First come named turns, each shown by rows before and after it. For each pair of rows after them, which turns, in which order, take the first row to the second? The first pair is done for you.
T:
[ 12  -1  -4   3   5   8  -6  11 -13   9   1  -5   1   5  -9   2  -3   2
  -3  15  -5  -5 -21   0   6   1  -7 -11   3  12   9] |-> [ 14  -4  -1   7   4   0  -3   9 -12   7   7  -3   4   0 -12  -7  -1  -1
   2   8   2  -1 -24   0   9   7  -6  -5   2  11  15]
[ 24 -14   0  19  16  21  -7  32 -30  -8   2   7  10   0  -1 -22  -3 -17
  21   1   0   2 -20 -32  -1   8   6  -7  -1   4   2] |-> [  7 -19  12  11 -12  -1   4   4 -33 -21  22   1  11  -2 -12 -11 -19  -6
  29  13   8   3 -23 -34  -7   7  -9  14  -2  -2   4]
[ 11  14  -6  -1   7  -7   1 -16 -38  -1  13   7 -15 -18 -24  17  33  12
   8  -5   7  -3 -22 -12  14 -12 -37   7   2   5  16] |-> [  8  15 -12  -7  12   4   1 -15 -39   1   2   9 -19 -13 -19  23  34  18
   3   5  -3  -9 -17  -9  11 -17 -36  -3   3   6  12]
[-48  13   4  16 -28   8  27   2  -6  -4  29  22 -22  34  -3  -1  26 -30
  18  27  15 -14 -55 -34  18 -26 -19  -4  -7 -21  12] |-> [-47  19  -2  11 -18  29  20  10  -6   7  15  22 -25  40   5   5  30 -27
   7  33   1 -21 -47 -33  17 -35 -17 -19  -2 -19   6]
G:
[ -4  43   8  -8  -1  36  -4  -2 -14 -15   3  19  -8 -15 -11  11 -31  -1
  -8  -7  25   5  -7 -14   1 -21 -44  -6  12  -1   3] |-> [  9  34  11 -17   4  44  -4  19 -23 -17  -8   8  -8 -16 -16 -11 -19  -8
  -9  20   4   9 -18 -21  11 -11 -27 -16  -8  15  -8]
[ -8 -13  14  -9  13 -21   5   5  -4  -2  10 -13   8   4  -1   0   6  11
   5   5  24  11  12   2  -7  -5   0  10   0   2  10] |-> [ -2   2   9   5  18 -15   7   4  -7  -2  13  13   3   6   5  -2  12   2
  10 -14  29   9   1  -5  -2  -3  -4   3   8   0  16]
[ 34  -1 -15  20 -31 -29   7 -20  -8 -14  17  28 -19   4  -7  22  14   6
   7 -47  12   9   3  -8 -29  22  -6  45  -5 -23  29] |-> [ 55  -2 -17  20 -18 -10   7  14 -23 -19   2  28 -22   6 -12 -12  35 -14
   3 -11 -17   6 -23 -23 -12  36  17  21 -31   1  22]
[ 20  -3  18   6 -19 -25  13   1 -16 -20  17   8  -6  -3 -17 -30  -2 -17
   2  21   0   4 -37 -13   1  24  12   4 -11  11  10] |-> [  3 -17  21 -14 -29 -38  12 -16  -8 -20  22 -12   1  -8 -19 -15 -19   0
  -1  23   7   8 -16   3 -10  17   3  23  -7   1   5]
H:
[ -8  -4  -9  -4   7  20   5   3  19   7 -16 -32  -6  -9 -17  25   6  23
 -10   6 -25   8  26   4 -22 -12  18  39  13   7   8] |-> [-14  14 -12   0   7  28   8  -6  10   4 -16 -11 -21   4 -17  35   3  22
  -8  12 -26  -3  18  -7 -24 -21   7  24  25   8  10]
[-24   4   2 -35   8   6   5 -23 -18   5 -13 -11   6  17   1  51 -15  36
  -5  23  -5   0  40  15 -29 -21 -11  -1   7 -15 -13] |-> [-18 -11   2 -40  11   2   0 -12  -9  10 -20 -27  19   8   0  43 -14  37
 -10  16  -9   6  47  26 -26 -16  -2   6  -4 -16 -15]
[-10  -6  -1  12   6 -28  11   2   7  -5   6   0 -16  12  -8   1  18  12
 -13 -11 -16  -6  14 -17  -2  -7  15  10  -9   9  -5] |-> [ -6  -5  -3  12   9 -20   8   7   7  -3   2   2 -17  10  -6   4  20   9
 -14 -13 -18  -9  17 -15   1  -8  16   2  -3  11  -6]
[ 17 -21 -28 -10   8 -19 -17 -27   1  -7  36   0  10  -8  26 -13 -16 -53
  17  43 -11  -4   4 -15  11  14  39  16 -14 -10  30] |-> [ 21  -7 -38  -7  21   6 -24 -18   0   0  24  17   5   1  36 -10  -7 -58
  10  40 -21 -12   5 -17  11   8  43  -3  -6  -8  26]
Then:
Each pair is 2 to 4 turns apart.
[-17  15   1 -11  35  22  -2  14  17   5   0  32  11   9  18  -9  19 -25
  -2 -26  34   5 -10  19  17   5   5  -9  17  23  -9] |-> [-13 -13  16 -25  19  -6  10  11  16 -11  11  -4  26  -6   0 -27  10 -18
   3   0  31  20 -16  20  18  23   9  22 -10  29 -12]
G T
[ -5  34 -14   1 -14   0  22 -35 -54   1  30   3 -21   4 -26  -2  13 -18
  -3  30 -13 -18 -41 -35  -2  -1   3  -6   5  46   1] |-> [  3  21 -23 -25  13  33  -1  -3 -44  21  -8 -22 -14   3  -7   2  21  -8
 -20  37 -42 -21 -16 -12  -3 -12  21 -21  -2  53 -19]
G T
[  6  -4   4   3  -7 -23  15 -15 -17 -17  -5  12   7  20   8 -14   5  -4
  -4 -10  12   2 -15  -8  31   8   1   3  -8  -4  11] |-> [  2 -13   4 -21   2  -4   3   1 -17  -8 -29 -14   8  18  11  -5   6   7
 -18  12 -11  -3   1   4  27  -3   8  -6 -15   2  -4]
G T H
[  5  24  -7   6  14  43 -14  19 -11  10 -18  23  -8   6   0   2  19 -13
  -6   7 -23 -15 -20 -23   6  -9  11 -39   5  10   1] |-> [-16  21   2 -11 -15  27   4  -6 -25  -7  -3  15 -17  12 -18  13   0   0
   3  41 -22 -15 -24 -30  -2 -13  -5 -26   1  12  -4]
T T G T
[-11  14  22   7 -20  -3  19  20   9 -14  26  15 -10 -13   5  -6 -18  10
   9 -25  21   1 -29  13  -9   4 -28  17   9 -13  24] |-> [ -3  23   9  -6   8  40   3  45   7   5  -6  17 -17  -4  25   3  -7   8
  -4 -20  -6 -14 -18  18  -8  -8 -19 -16  16  -4  10]
T T
[-13  19  -4 -24   0 -49 -10   1   7  -7  11  -8  17   4   3   3 -12  40
  32  36   6 -16   1  15 -21  -2 -42  27  12  -5  10] |-> [ 12  28  -8 -10  18 -25  -7  34 -11  -6  -2  13   5   8   4 -33  14  13
  33  56 -16 -18 -32  -5  -2  13 -21  -3  -3  14  15]
G G
[-13 -11  -4 -16   1  24 -17 -30   6  12  -7   5 -26  12  17  38 -12  14
 -16   1  -1 -24   6   0 -16 -18 -21  -5  25  -3  -8] |-> [  6 -37   1 -30   7  20 -19  -1   0  11 -19 -35 -10   1   6   4   2  11
 -19  32 -26 -12   0   3  -5   4   5   0 -11  12 -15]
G G H H
[ 21  -7 -15  22  20  19 -21  37  15  26  -6 -10  -7   0  -3 -20  11 -15
 -16 -29  -7  18   7  -5   5  -3  10   3  15   1   0] |-> [  8 -27  -1   4  -2 -15 -12  14  16  13  14 -41   7 -10 -17 -19  -4   1
  -8 -19   0  29  13   3   0  -1   3  34   6  -7  -1]
G T
[-12 -35  18 -22  -3  12  -4  12  11 -10 -18 -29  10  -2  10   8 -10  21
  -7  28 -19  20  19  23 -11 -16   5  -4 -22   1 -32] |-> [-19   7   7   2   0  42  -1   0  -4  -8 -16  31 -21  19  19  26  -7   4
  -4  20 -17  -3  -1  -4  -9 -30 -10 -37   7   2 -24]
H G G
[ 27  13   1   2  27  16 -12  33  -2  16 -15   3  -3   0  27 -28  23 -28
  -4  -5  -3  -2   2   2  19   9  13 -10   5  -8  13] |-> [ 32   9   4  10  19   1  -6  24  -3  10  -2   3   2  -7  20 -39  20 -33
   1 -14  10   5  -6   0  20  15  13   3   1 -10  18]
T T T T
[-16  33  -4  -2  18  14 -14 -16  13  42   4  -1  21  -4  20  18  -4   3
  -4 -59  25   1  23  -5 -11 -34 -30   8  36 -21   6] |-> [ -8  20  -2  -7  24   7 -20  -9  20  44   2 -14  31 -11  20  10   0   4
  -6 -62  25   8  28   2  -9 -28 -22  17  27 -23   5]
H H
[  6  -4   2 -28   5  15   3  29  -7   2 -31 -18   7   1   2  -5   8   2
 -15  50 -39  11  -9   9  -4  -3  20 -24 -10  19 -28] |-> [  0 -21   5 -30   3  -9  -4  16  17   5 -20 -41  28 -14   8   6  -7  21
 -15  19 -18  24  19  31 -12  -4  14   8  -5   4 -26]
H G H
[  7 -10  13  -9 -17 -24  26  -5  -7 -34  10 -15   8  -1  -4  -2   4  -3
   9  31  -3   4 -11 -10  13   1  -2  19 -22   6  -3] |-> [ 11  -5  10  -5 -12 -19  28   0  -8 -33   9  -6   3   0  -1  -8   9 -10
  10  30  -2   2 -18 -17  16   4   4  12 -24   9  -1]
G G G
[  2 -15  -9  21  18  -1  -9  10  19   3   9   1  21 -18   9  14  -9   4
  -9 -44  10  13  20  22  -3   5   7  14  -3  -6  -9] |-> [ -1   1  -2  37  -3 -14   9  -3   3 -18  30  28   6 -11  -6   2  -8  -8
   9 -33  17  12 -12  -4   3  16   0  12  -8  -1   4]
T G H
[ 18 -17 -10  10   1 -29 -14   1  13  -8  10 -22  17 -16  -5  -5   5   1
   5 -22  23  18   2  -1   5  13   7  48 -19 -10  18] |-> [ 14  12 -18  29  -4 -19  -6 -10   4  -7  19  24  -3   0  -1   5   4  -9
  11 -35  34   4 -14 -19   5   7  -3  31   1 -10  28]
H T
[-29  32  13 -10 -26 -27   6 -11  -9 -15  16  21 -16  32 -19  -3 -14  22
 -31  13  26   0  29 -29  -5 -15  -6  14 -15  16   0] |-> [-10  28  14   8 -20 -39   7  -1  -2 -15  26  25  -7  24 -21 -26  -2   6
 -28  -3  38  10  15 -31   4   2   2  22 -22  18  12]
T T T
[-35   0  15 -18  -6 -11  20 -36  -7  -1  -4 -11   3 -11  -8  47  -9  37
  16  -2  10   0 -13   7 -23 -21   5  -3  44 -12  18] |-> [  1 -26   7 -14  31  -8  -2   7  13  19 -23 -35  29 -30   5  15  16  25
   3 -32   3  15  -2  27 -10  -5  36   0  24  -7  16]
H T
[-18 -15  -8  -7 -10  33 -13   1   1 -14   3  -2   4  -4 -12  16 -15  43
   9  19  -9 -12   5  16  -1 -20 -18 -14  12  -1  -8] |-> [ -3 -22 -15   5  11  32 -24  15  15  -3  -1  -7  17 -16  -3   7  -5  36
   5 -16   1  -5  12  29   7 -13  -8 -10  11  -6  -5]
H T G
[ -1  16   1 -16 -20  15  15   5 -14   8  -7 -20  -7  33   6  14  12  -8
   3  33 -18 -12  -9 -20  -8  -9  10 -17   6  21  -2] |-> [ 15  13 -12  -4   6  25   1  25   4  23 -18 -20   4  25  21   5  23 -15
  -6  -2 -13 -10   2  -5  -5  -7  20 -21  10  16  -1]
G T
[  3 -20 -30 -19  -5  23   4  13  19 -10 -16 -24  13 -15  -1 -20 -21  35
  14 -12  15   7  28   8  -4 -28  -9   8  12 -12 -21] |-> [ -6 -15 -26 -18 -22  11  11  -4  14 -19  -3 -18  10 -13 -10 -16 -29  38
  20  -8  22   5  20   1  -9 -27 -20  14  14 -16 -17]
H H
[ -1   9  11  23  -8 -15 -16  -5  10  -2  12  19  15   3   1   6  -8   2
   9  -7  31   9   6  -7 -21   1 -10   2  17  -5   0] |-> [ -3  16  11  20 -11  -4 -11  -3  -5  -5   8  28   3  11  -2   8  -6   0
  11  14  21  -1  -6 -19 -18  -1 -14 -12  16   2  -6]
H G H T
[-11 -14 -12   6  11   9  16 -48   9 -30 -24  -4  -4  -4   1   8 -40  26
 -10 -48  35  -3  23   2  -2 -16   4  -3  14   4   8] |-> [ 15 -34  -2  -3  18   8  23 -11  -3 -37 -34 -33   3 -13 -16 -40 -17  10
  -8  -3   5   8   0  -8  16  11  33  -7 -29  29   1]
G G T
[  4 -10  22 -28 -17  -7   1  -4 -17  -2  -4 -30   4  -7 -24  -3   3  15
  12  52 -10  -1  -7  -2  -6  -5   6  -2 -11  26  -1] |-> [ 20  -2  17 -14  -4   2  -2  12 -21   3  -7 -13   1  -5 -22 -21  22  -4
  14  45 -14   0 -23 -11   7   4  17 -17 -17  34   4]
G G G T
